[[ -8  18 -14 -16 -18]
 [  5 -52  14  12 -31]]
|
[[ 18 -14]
 [-52  14]]

[[ -4  51   0   9   0]
 [  7 -68 -13   5  -8]
 [ 15  60  -1   0   3]
 [ -5 -66   5   0  -6]]
|
[[ 51   0]
 [-68 -13]]

[[  3  -6  49]
 [  3  -5  32]
 [ -5   7 -49]
 [  2  -6  51]]
|
[[-6 49]
 [-5 32]]

[[ -1 -14 -27]
 [-13 -19 -30]
 [ 16   8   4]
 [ 54  44  31]
 [ -2  45   1]]
|
[[-14 -27]
 [-19 -30]]

[[ 43  49 -37  56 -60]
 [ 30  31 -35  24 -21]
 [ 48  33 -50  60 -63]]
|
[[ 49 -37]
 [ 31 -35]]

[[ 14 -40  32 -26 -50]
 [ 27 -25  32 -15 -35]
 [-18  28 -28  24  17]
 [  2  -4   0   4   0]]
|
[[-40  32]
 [-25  32]]
---
[[-50   1   4   1   0   1   4   4   1 -51   2   1   1   2   2]
 [ 12   2   1  -1   0   0   1   3  -1 -51  -1  -3   3   1  -1]]
|
[[ 12   2   1  -1   0   0   1   3  -1 -51  -1  -3   3   1  -1]
 [-50   1   4   1   0   1   4   4   1 -51   2   1   1   2   2]]

[[45 47 31 27 41 28 45 35 29 56 34]
 [50 33 47 55 26 43 48 24 20 31 45]
 [33 32 39 40 52 52 32 31 69 28 47]
 [34 52 40 38 29 19 34 32 60 35 61]
 [37 48 26 24 42 32 42 41 27 30 25]]
|
[[34 52 40 38 29 19 34 32 60 35 61]
 [37 48 26 24 42 32 42 41 27 30 25]
 [45 47 31 27 41 28 45 35 29 56 34]
 [50 33 47 55 26 43 48 24 20 31 45]
 [33 32 39 40 52 52 32 31 69 28 47]]

[[-24 -19  29  21  30  23  -5]
 [-18 -61  -9  -3   9 -34 -13]
 [-15 -45 -12  -8  35 -14  -2]
 [-13 -28 -21   2  34  18  -3]]
|
[[-24 -19  29  21  30  23  -5]
 [-13 -28 -21   2  34  18  -3]
 [-15 -45 -12  -8  35 -14  -2]
 [-18 -61  -9  -3   9 -34 -13]]

[[-20  -3  -1   2  -6 -33  -4 -64  32]
 [-28   4  18   9 -17 -35  24  45  45]
 [ 20   6 -20 -20  -7  18 -31  38 -50]]
|
[[ 20   6 -20 -20  -7  18 -31  38 -50]
 [-28   4  18   9 -17 -35  24  45  45]
 [-20  -3  -1   2  -6 -33  -4 -64  32]]

[[-21  47  -8 -23 -24  39  36 -33 -12]
 [-18   1  39 -45 -13  44 -14   0 -42]
 [ 17  24   7 -24  20  40 -36  25 -12]
 [ 45 -41   7  36 -27  17 -55  28 -57]
 [-21 -21 -19  51  -7 -21  16  46  51]
 [ 46   8  53  45 -22 -27  41   4   7]]
|
[[-21  47  -8 -23 -24  39  36 -33 -12]
 [ 17  24   7 -24  20  40 -36  25 -12]
 [ 46   8  53  45 -22 -27  41   4   7]
 [-18   1  39 -45 -13  44 -14   0 -42]
 [-21 -21 -19  51  -7 -21  16  46  51]
 [ 45 -41   7  36 -27  17 -55  28 -57]]

[[-28  19 -18 -25  -7  10  -9  27  16  49 -47]
 [ 36  52  13  21 -20  46   5 -16  26 -14  -8]
 [  9  -1   6  15 -18  37  20 -12  36   9   4]]
|
[[ 36  52  13  21 -20  46   5 -16  26 -14  -8]
 [-28  19 -18 -25  -7  10  -9  27  16  49 -47]
 [  9  -1   6  15 -18  37  20 -12  36   9   4]]

[[-13 -13  -2]
 [-17 -17  11]
 [ -8  -8  -3]
 [ 53  53 -10]]
|
[[ 53  53 -10]
 [ -8  -8  -3]
 [-13 -13  -2]
 [-17 -17  11]]

[[ 11 -41  -7  34  34   5 -22  12]
 [-14  -1  -7 -34 -24 -10 -18  15]
 [  8 -40  -7  22  32  -1 -33   9]
 [-10  -2  -7 -30 -43  -1   0  14]
 [  9  43  -7   8  29  -5  -8 -17]
 [ -8   5  -7 -33  31 -14 -28 -28]
 [ -8  28  -7 -18 -18 -13 -17   7]
 [  1 -10  -7 -10  37  -7 -21 -26]
 [ -5 -20  -7   4  10 -14 -57  27]
 [ -2  -9  -7 -26  33  -9 -30 -21]
 [ -7  16  -7 -27  -1   5  24 -26]
 [-11 -46  -7 -36 -15   4  16  -6]]
|
[[  9  43  -7   8  29  -5  -8 -17]
 [ -8  28  -7 -18 -18 -13 -17   7]
 [ -7  16  -7 -27  -1   5  24 -26]
 [ -8   5  -7 -33  31 -14 -28 -28]
 [-14  -1  -7 -34 -24 -10 -18  15]
 [-10  -2  -7 -30 -43  -1   0  14]
 [ -2  -9  -7 -26  33  -9 -30 -21]
 [  1 -10  -7 -10  37  -7 -21 -26]
 [ -5 -20  -7   4  10 -14 -57  27]
 [  8 -40  -7  22  32  -1 -33   9]
 [ 11 -41  -7  34  34   5 -22  12]
 [-11 -46  -7 -36 -15   4  16  -6]]
---
[[ 37  18  -3 -50  57 -36  16  50  25  17  57 -49]
 [-16  -3   9  39 -28  31  -4 -24  -7  -2 -28  39]
 [-23  -6  12  53 -41  41  -6 -35 -11  -5 -41  53]
 [-11  -2   6  27 -19  21  -2 -17  -5  -2 -20  26]]
|
[[-49  57  17  25  50  16 -36  57 -50  -3  18  37]
 [ 39 -28  -2  -7 -24  -4  31 -28  39   9  -3 -16]
 [ 53 -41  -5 -11 -35  -6  41 -41  53  12  -6 -23]
 [ 26 -20  -2  -5 -17  -2  21 -19  27   6  -2 -11]]

[[  6  -3   3  -7   4   4]
 [  0   2   0  -2   0   0]
 [ -7  11 -15  14 -11 -15]
 [ 14 -12  18 -16  18  21]
 [ -5  -2  -5   2  -3  -2]
 [ 12 -31  30 -32  19  53]
 [-11  17 -20  19 -15 -26]
 [ 11  -7  10  -4  10   5]
 [ 12 -21  17 -19  13  21]
 [  7   4   6  -2   7  -1]]
|
[[  4   4  -7   3  -3   6]
 [  0   0  -2   0   2   0]
 [-15 -11  14 -15  11  -7]
 [ 21  18 -16  18 -12  14]
 [ -2  -3   2  -5  -2  -5]
 [ 53  19 -32  30 -31  12]
 [-26 -15  19 -20  17 -11]
 [  5  10  -4  10  -7  11]
 [ 21  13 -19  17 -21  12]
 [ -1   7  -2   6   4   7]]

[[ -7  -4 -29  55  -1]
 [ 12  -6  28 -18 -11]
 [  0  -4  -9  31   7]
 [  0   7  17 -20  -1]
 [  0   0   9  17   9]]
|
[[ -1  55 -29  -4  -7]
 [-11 -18  28  -6  12]
 [  7  31  -9  -4   0]
 [ -1 -20  17   7   0]
 [  9  17   9   0   0]]

[[-43  44 -20 -11  18  43  40]
 [ 37  10 -30  63 -22  22 -24]]
|
[[ 40  43  18 -11 -20  44 -43]
 [-24  22 -22  63 -30  10  37]]

[[ 31  54  44  59  28  15  69  40  54  59  18  10  13 -23]
 [ 34  52  41  55  25  12  64  39  57  51  22   9  14 -23]
 [ 31  55  46  54  32   9  65  43  56  62  24  12  16 -23]
 [ 36  52  41  60  21   7  65  34  60  50  21   7  19 -23]
 [ 32  54  45  54  24  16  69  38  55  58  21  15  14 -21]]
|
[[-23  13  10  18  59  54  40  69  15  28  59  44  54  31]
 [-23  14   9  22  51  57  39  64  12  25  55  41  52  34]
 [-23  16  12  24  62  56  43  65   9  32  54  46  55  31]
 [-23  19   7  21  50  60  34  65   7  21  60  41  52  36]
 [-21  14  15  21  58  55  38  69  16  24  54  45  54  32]]

[[-57  36   8 -27 -10 -24 -13   2 -20  -9 -38  33   9  25]
 [ -6  63  44  43  19 -21  41 -21  23  27 -40  60 -21  30]
 [-61  25  23  20   5   4 -11  -6   8  29 -43  14   1 -53]]
|
[[ 25   9  33 -38  -9 -20   2 -13 -24 -10 -27   8  36 -57]
 [ 30 -21  60 -40  27  23 -21  41 -21  19  43  44  63  -6]
 [-53   1  14 -43  29   8  -6 -11   4   5  20  23  25 -61]]
